In the data rows, 128 means zero.
Here is a table of points, one per row:
{106, 121, 163,  29, 101, 144,  47, 143, 129, 105, 182, 104, 136, 180, 152, 125, 175, 135, 131, 198, 168,  60, 132, 192, 165, 144,  85, 161, 119, 150, 102, 116,  86, 142,  56}
{158, 158,  89, 150,  82, 133, 152, 118, 170, 105,  72, 121, 122, 132, 176, 167,  30, 148,  87, 130, 132,  87, 119, 136, 171, 123,  91,  95, 176, 115, 125, 160, 104, 198, 127}
{117, 142,  48, 171, 132, 124, 126, 167, 137,  55, 124, 138, 114, 120, 124,  91, 166, 152,  52, 157, 153, 102,  88, 151, 133, 114, 187, 148, 117, 173,  73, 190, 151, 158, 107}
{176, 104, 152, 164,  49, 177, 147,  58, 160, 129, 129,  99,  51, 137, 106,  60, 181,  89, 166, 175, 179, 179, 121, 161, 154,  63, 179, 181, 109,  78, 153, 112, 225, 139, 150}
{222, 124, 114,  83, 131, 129, 124, 117, 158, 132, 196, 153, 148, 100, 173, 102, 133, 204,  79, 192, 131, 156, 133, 100, 130, 201, 108, 226, 141, 203, 164,  92, 155, 147, 183}
{136, 150, 163, 129, 129,  72, 124,  78, 142, 149,  97, 202, 120, 183, 100, 132,  93, 176,  70, 146, 156, 155, 139, 168,  83,  11,  55, 108,  43, 168, 200, 117,  72, 166, 128}
{126,  95, 173, 158,  72, 206, 170, 200, 173, 205,  97, 131, 160, 158, 143, 139, 136, 130, 153, 112, 130,  30, 156, 125,  39, 163, 111, 138,  90, 137, 125, 184, 157, 104, 140}
{129, 214,  89,  80, 220, 134,  67,  81, 151, 131, 116, 171, 127, 196, 166,  88, 116, 120, 125, 149, 161, 131, 202, 123,  86, 179, 118, 102, 140,  66, 105, 167, 142,  88, 185}
{158, 123, 149, 169, 184, 110, 122,  91, 117, 135,  57, 173, 164,  72,  79, 130, 203, 142, 118,  68,  80, 180, 159, 225, 153, 180, 143, 157, 151, 104,  93, 171, 113, 187, 147}
{105,  72, 122, 160, 196, 179,  43, 141, 194, 175, 123, 146, 166, 124,  87,  91,  92, 130, 149, 153, 143, 153,  82, 134, 174,  24, 111, 166, 188, 113, 144, 122,  93,  32, 167}
{140, 123, 143,  80, 140,  62, 166, 141, 150, 148,  77,  43, 119,  38, 215,  95, 176, 153, 152, 122, 209, 173, 151,  96, 113,  86, 146,  87, 164,  86,  88,  87,  76, 128, 124}
{130,  74, 199,  57, 151, 132, 153, 190,  59, 141,  79, 131, 111,  67, 152,  82, 111, 100, 118, 204,  52, 121, 141, 182, 143, 128,  91, 133, 200, 174, 144, 158,  94, 175, 184}
{140, 168, 179,  83, 170, 141, 131, 147, 150, 167, 162, 127,  71, 114, 153,  96, 149,  84,  82,  52,  59, 147, 151, 141,  86,  93, 241, 148,  87, 139, 139, 127, 101, 175,  91}
{106, 124, 111, 140,  68,  65, 139, 117, 150, 183,  95,  80, 189, 124, 104, 131, 178, 103,  98, 213,  74, 102, 124,  79,  60, 112,  99, 119, 162, 111, 154, 145, 140, 150,  87}
{133, 142, 118, 131, 135, 187,  86, 166, 171,  86, 175, 127, 147, 118, 113, 169, 138, 164, 145, 138,  58, 180, 116,  67, 144,  74, 117, 107, 119,  95,  71, 110, 102, 247, 161}
{106, 156, 127, 145, 165, 161, 144, 170, 112, 157, 129, 141, 131,  77, 101,  62, 115, 208, 122, 145, 163, 112,  84, 112, 143,  94, 146,  67, 126, 123, 185, 182, 140, 124,  16}
{116, 148, 171,  96, 208,  84, 181, 125, 130, 149, 130, 157, 110, 173, 151, 217, 125, 143, 255, 169, 114, 102,  88,  96, 149, 184, 114, 166, 101, 153, 171,  92, 151, 163, 125}
{161, 105,  51,  87, 148, 120, 166, 137, 161, 198, 170, 167, 110, 127, 107, 115, 105,  81, 103,  23, 126,  75, 127, 140,  80, 127,  90, 163, 158, 150,  67,  30, 141, 159, 111}
{116, 113,  91, 118, 121, 118, 126, 134, 113, 148,  65,  52,   7, 141, 124, 140, 103, 134,  83, 120,  71, 184, 148,  58,  73, 161,  63, 166,  73, 144, 150, 151, 132,  74, 132}
{124, 171, 167, 108, 133, 107, 160,  68, 196, 143, 110, 113, 172, 107, 135, 189, 112, 137, 100, 155, 120, 120, 129,  62, 143,  94, 213, 161, 127, 150,  61, 146,  80,  68, 115}
{171,  85, 108, 121,  90, 204,  76,  90, 122,  61,  59,  86, 159,  94, 150, 154, 117, 169, 159,  41, 104,  82, 192, 128,  87,  81, 139, 100, 159, 191, 175, 130, 141, 128, 104}
{143, 106, 172, 145, 100,  99, 107, 191, 184,  84, 100, 155, 156, 149, 160, 155,  84,  89, 107, 106, 157, 143,  61, 136,  38, 140, 110, 113, 123,  69,  91, 154, 197, 150, 205}
{129,  91,  80, 176, 163,  98, 146, 110,  79, 184,  82, 131, 138, 172, 184,  85,  56, 119, 152, 125, 142, 159,  49, 161, 163, 128, 195, 116, 122, 181,  90, 130, 154, 126, 134}
{134, 133, 136,  85, 127, 163, 122, 100,  97, 158,  84, 118, 169, 111,   0, 137, 164, 101, 147, 133, 204, 174, 114,  87, 122, 163, 104,  67, 104, 206,  50, 116, 143, 159, 169}
{133, 165,  96,  75,  72,  84, 147, 179, 172,  70,  85, 165, 169, 181, 126,  56, 168,  65, 146,  90,  74, 172, 122,  94, 210, 161,  94,  72, 120, 138, 167, 101, 162, 105,  92}
{121,  96,  96, 144, 169, 157,  48, 109, 173, 106,  74,  32, 141, 155, 134, 123, 145, 133, 143, 130,  72,  94, 141, 151, 137, 154,  85,  87,  64, 146, 114,  73, 149, 140,  97}
{142,  68,  81,  98,  66,  81,  93, 137, 124,  84, 158, 190, 122, 144,  91, 119,  93, 136, 197, 129,  87, 139, 116,  73, 100, 120, 207, 110, 182, 180, 159, 137,  66,  75, 134}
{ 54, 165, 113,  96, 162, 203, 245, 133, 188,  80, 127, 115, 123, 158, 102, 164, 128, 113, 131, 131, 108, 183, 114, 165, 137, 148, 114, 191, 191, 131, 143, 157,  94,  99,  86}
{129, 104, 149, 140, 102, 121, 151, 118, 149, 116, 136, 143,  95, 107, 150, 202, 123, 102,  42, 109, 208, 141, 147, 174, 215, 168, 105, 103,  97, 187,  95, 142, 108,  70, 125}
{126,  84, 101, 107, 156, 155,  78, 135,  86, 169, 128, 157,  83, 147, 134, 146, 147,   6,  98, 144, 186, 113, 110,  87, 164, 102, 140, 105, 213,  98, 152, 162, 145, 159,  76}
{131, 115, 106,  40, 144,  70, 177, 128, 132,  97, 110, 140, 110, 106,  31, 138,  40, 154, 156, 198, 134,  64, 210, 161, 146, 124, 176, 146, 109,  82, 101,  92, 214, 122, 127}
{ 21, 180,  93, 129,  56, 133,  84, 127, 112, 186, 132, 153, 184,  96, 202, 110, 104, 157, 106, 122,  95, 125, 161, 152, 164, 117, 135, 146, 122, 106, 156,  50, 154, 116, 164}
{ 88, 161,  80, 183,  97, 137, 157, 127,  61,  96, 157, 145, 143, 132, 157,  86, 146, 108, 206, 145, 154, 141, 208, 138,  63,  94,  63, 175, 100, 159,  55, 200,  94, 113, 149}
{123, 219, 214, 148, 145, 123,  90, 119, 101,  65,  98, 182, 134,  81, 141, 127,  94, 100, 150,  85, 167, 142, 119,  74, 105, 105,  75, 188, 155, 148, 174, 118, 199, 118,  93}
{ 87, 190, 203, 162,  89, 112,  97, 151, 116, 129, 142, 146,  62, 166,  65, 128, 108, 119, 119, 139, 149, 100, 106, 160,  97, 123, 142, 122, 111, 124, 125,  59,  80, 169, 127}
{141, 128, 224, 231, 139, 122, 140, 156, 123, 110, 177, 134,  97, 103,  94,  53,  86, 142, 109, 130, 121, 104, 170,  69, 142, 168,  91,  90, 160, 127,  66,  58, 119,  77, 111}
{163, 179,  88, 166, 156, 111, 170, 182,  57,  75, 132,  41, 126, 213, 128, 146, 174, 122, 121, 105, 111,  74, 108, 126, 141,  51, 118, 135, 162, 131, 130,  79, 103, 113, 225}
{112, 141, 164, 138,  54, 138,  97, 136,  96, 136, 140,  72, 121, 181,  94, 182,  87, 154, 127, 105, 121, 214, 157, 204,  96, 186, 152, 114, 219,  97, 144, 111, 130,  87, 132}
{ 85, 151, 133, 115, 109, 137, 130, 151, 142, 178, 127,  56, 173, 145, 122,  63, 109, 174, 181,  83, 166, 147,  86, 127, 171, 194, 176, 148, 109, 146, 161, 146, 106, 178, 151}
{ 83,  71, 137, 148, 142, 127, 140, 112, 118, 114, 206, 149,  89, 173, 190, 139,  91, 151, 145, 140, 132, 212, 168, 125,  71, 129, 128,  63, 123, 118,  91, 131, 160, 206,  87}
{ 53,  73, 167,  63, 100, 112, 150,  81,  55,  89, 157, 148, 175, 141, 129, 161, 181, 178,  86,  75, 128, 118,  65, 110, 109,  90, 104, 157, 126, 100,  94, 100, 175,  99, 128}
{137, 160, 118, 105, 100, 117,  99, 147, 151, 176, 135, 192,   5, 102, 153, 156, 227, 198, 178, 115, 111,  93,  78, 161, 164, 109, 133,  52, 150, 137, 115, 182, 154,  52, 161}
{179, 129, 125, 142, 111, 110, 147,  54, 129, 167, 204,  95, 125, 170,  97, 109, 107, 183, 138,  74, 131,  82, 131, 100, 167, 139,  62, 122, 181,  73, 160, 199, 111, 174, 123}
{210, 142, 176, 141, 137, 114, 139, 152, 112, 158, 198,  93, 213, 153, 130, 201, 152,  65, 115, 139, 150, 149, 191, 137, 164, 111, 187,  76,  91, 181, 171, 162, 155, 106, 142}
{168, 134, 125, 175, 110, 216, 199,  46, 118, 112, 114, 194, 145, 127, 173, 110, 174, 112, 125, 186,  86, 108, 107, 138, 108, 150, 129,  69, 121,  92, 128,  41, 106, 105, 105}
{152, 175, 114, 111, 114, 155,  72,  83,  47, 124, 129,  98, 127, 100, 124, 126,  88, 103, 110, 151,  84,  86,  51, 109,  96, 186, 177, 136, 128, 120, 106, 158, 110, 108,  96}
{196,  79, 135, 149, 176,  64, 117, 147, 129, 108, 127, 127, 177, 156, 143, 107, 142, 129, 150, 115, 131, 145,  73, 181,  90, 125, 124, 169, 108,  63, 111, 131,  96,  65,  20}
{135,  90, 105, 119, 173, 178, 163, 195,  50, 130, 132, 147, 139, 143, 122, 113, 144, 189,  66, 112, 136, 153, 158,  72, 166, 114, 163, 121,  69,  73, 162, 135, 149,  81, 145}
{116, 123,  47, 223, 150, 104, 109, 184, 117, 146, 118, 148, 121,  70,  98, 227, 192, 126, 132, 144, 186, 149, 149, 113, 110, 184, 143, 158, 146, 117, 185,  82, 113, 158, 116}
{ 58, 126, 112, 179, 180,  82, 137,  79, 154, 122, 214,  68, 126,  52, 121, 140, 130,  97, 128, 119,  52,  96, 130, 162, 128, 109, 104, 104, 138, 163, 152, 164, 220, 105, 151}
{ 51,  66, 150, 134, 169, 104, 140,  71, 156,  46, 122, 142, 115, 125, 132,  94, 149,  89, 101, 105, 159,  66, 140,  96, 118, 200, 179, 129, 104, 101, 222, 126,  53, 147, 213}
{176, 142,  80,  86, 110, 151, 137, 142, 105, 113, 200,  98, 139,  17, 103, 152,  82,  70, 156, 130, 160, 150,  86, 188, 128, 137,  88,  99,  17,  78, 156, 136,  66, 105, 157}
{133,  87, 138, 172,  83, 116, 105, 123, 103, 152,  97, 151, 113, 127, 148, 154, 113,  99, 155, 108,  96, 123, 176,  75, 241, 115, 135, 204,  70,  90,  70, 162, 101, 143, 101}
These points spread out most along one direction. Take the direction at right angles to it along which they spread out most. Go by this last direction. Where along it does each point below lie, from 0 to 99? The average is 50, and the first point in the table lies past the average. One standard deviation of the points above along it is 16.
{117, 142,  48, 171, 132, 124, 126, 167, 137,  55, 124, 138, 114, 120, 124,  91, 166, 152,  52, 157, 153, 102,  88, 151, 133, 114, 187, 148, 117, 173,  73, 190, 151, 158, 107} ~ 43
{134, 133, 136,  85, 127, 163, 122, 100,  97, 158,  84, 118, 169, 111,   0, 137, 164, 101, 147, 133, 204, 174, 114,  87, 122, 163, 104,  67, 104, 206,  50, 116, 143, 159, 169} ~ 75
{129,  91,  80, 176, 163,  98, 146, 110,  79, 184,  82, 131, 138, 172, 184,  85,  56, 119, 152, 125, 142, 159,  49, 161, 163, 128, 195, 116, 122, 181,  90, 130, 154, 126, 134} ~ 46
{105,  72, 122, 160, 196, 179,  43, 141, 194, 175, 123, 146, 166, 124,  87,  91,  92, 130, 149, 153, 143, 153,  82, 134, 174,  24, 111, 166, 188, 113, 144, 122,  93,  32, 167} ~ 27
{121,  96,  96, 144, 169, 157,  48, 109, 173, 106,  74,  32, 141, 155, 134, 123, 145, 133, 143, 130,  72,  94, 141, 151, 137, 154,  85,  87,  64, 146, 114,  73, 149, 140,  97} ~ 32
{133, 165,  96,  75,  72,  84, 147, 179, 172,  70,  85, 165, 169, 181, 126,  56, 168,  65, 146,  90,  74, 172, 122,  94, 210, 161,  94,  72, 120, 138, 167, 101, 162, 105,  92} ~ 45
{136, 150, 163, 129, 129,  72, 124,  78, 142, 149,  97, 202, 120, 183, 100, 132,  93, 176,  70, 146, 156, 155, 139, 168,  83,  11,  55, 108,  43, 168, 200, 117,  72, 166, 128} ~ 49
{161, 105,  51,  87, 148, 120, 166, 137, 161, 198, 170, 167, 110, 127, 107, 115, 105,  81, 103,  23, 126,  75, 127, 140,  80, 127,  90, 163, 158, 150,  67,  30, 141, 159, 111} ~ 51
{141, 128, 224, 231, 139, 122, 140, 156, 123, 110, 177, 134,  97, 103,  94,  53,  86, 142, 109, 130, 121, 104, 170,  69, 142, 168,  91,  90, 160, 127,  66,  58, 119,  77, 111} ~ 39
{135,  90, 105, 119, 173, 178, 163, 195,  50, 130, 132, 147, 139, 143, 122, 113, 144, 189,  66, 112, 136, 153, 158,  72, 166, 114, 163, 121,  69,  73, 162, 135, 149,  81, 145} ~ 53
{133, 142, 118, 131, 135, 187,  86, 166, 171,  86, 175, 127, 147, 118, 113, 169, 138, 164, 145, 138,  58, 180, 116,  67, 144,  74, 117, 107, 119,  95,  71, 110, 102, 247, 161} ~ 43
{142,  68,  81,  98,  66,  81,  93, 137, 124,  84, 158, 190, 122, 144,  91, 119,  93, 136, 197, 129,  87, 139, 116,  73, 100, 120, 207, 110, 182, 180, 159, 137,  66,  75, 134} ~ 39
{133,  87, 138, 172,  83, 116, 105, 123, 103, 152,  97, 151, 113, 127, 148, 154, 113,  99, 155, 108,  96, 123, 176,  75, 241, 115, 135, 204,  70,  90,  70, 162, 101, 143, 101} ~ 50
{129, 104, 149, 140, 102, 121, 151, 118, 149, 116, 136, 143,  95, 107, 150, 202, 123, 102,  42, 109, 208, 141, 147, 174, 215, 168, 105, 103,  97, 187,  95, 142, 108,  70, 125} ~ 80
